z804: [-63  -2 -29  34  -7]
z861: [42 51 51 42 42]
z510: [-18 -18 -18 -18  44]
z255: [-28 -28  50  41  50]
places z861: [51] : 1 2
places z510: [-18] : 0 1 2 3
places z255: [-28] : 0 1
places z861: [42] : 0 3 4
places z255: [50] : 2 4

z421: [  -1 -125  -47  -20]
z590: [  -1 -125  -59  -18]
z510: [ 104 -108   46 -116]
z897: [ 104  -64 -109  -29]
z986: [ 99 -70  47 -30]
z861: [ 57  57 118 -17]
z978: [-108 -108 -108 -108]
z255: [-117 -117  118 -117]
places z978: [-108] : 0 1 2 3
places z421: [-47] : 2
places z510: [104] : 0
places z861: [57] : 0 1
places z861: [118] : 2
places z255: [-117] : 0 1 3
places z421: [-20] : 3

z421: [  1 -13 103   5  -4   3   3]
z804: [  1 -13   5   4  -4   3   3]
z410: [ 1 -1 -1  1  0 -1  1]
z986: [84 84  4  4  4 84  0]
places z410: [1] : 0 3 6
places z986: [4] : 2 3 4

z978: [  48   49   49 -109]
z986: [ 23 -43  23  23]
z897: [-49  47  -4  47]
z804: [ -37 -110 -110 -110]
places z978: [49] : 1 2
places z897: [-49] : 0
places z897: [47] : 1 3
places z804: [-110] : 1 2 3
places z986: [23] : 0 2 3

z897: [-53  23 -41  36 -13  15]
z457: [-27   5 -52  45  -4   8]
z804: [ -10 -101  -33  -22   -8  -41]
z861: [ -9  26 -23  25  -9  13]
z978: [ 25 -20 -52  45 -20   8]
places z861: [26] : 1
places z978: [-52] : 2

z804: [  7  12  13  17 -51  14  -8  -6  15  15 -31   3  -2   6 -43   5 -51  66
  12  -7]
z986: [  8  10  14   8  34 -34   9 -10   8  -3  33 -43   2   7 109   0  -6 -65
  20 -53]
z510: [  7   7   6   2   0   2   3  -6   4  11 -31   2  22   7 -43   5   5  66
   3  -7]
places z510: [-7] : 19
places z510: [2] : 3 5 11
places z510: [7] : 0 1 13
places z804: [15] : 8 9
places z804: [6] : 13
places z804: [12] : 1 18

z255: [-37 -37  57 -37  -8]
z989: [ -35  -56  -56 -123  -56]
z978: [ -9 -36  -9 -36  -9]
z457: [ 70 -57  57 -31 -22]
places z989: [-56] : 1 2 4
places z978: [-9] : 0 2 4
places z255: [-37] : 0 1 3
places z978: [-36] : 1 3
places z457: [57] : 2
places z255: [-8] : 4
places z457: [-22] : 4

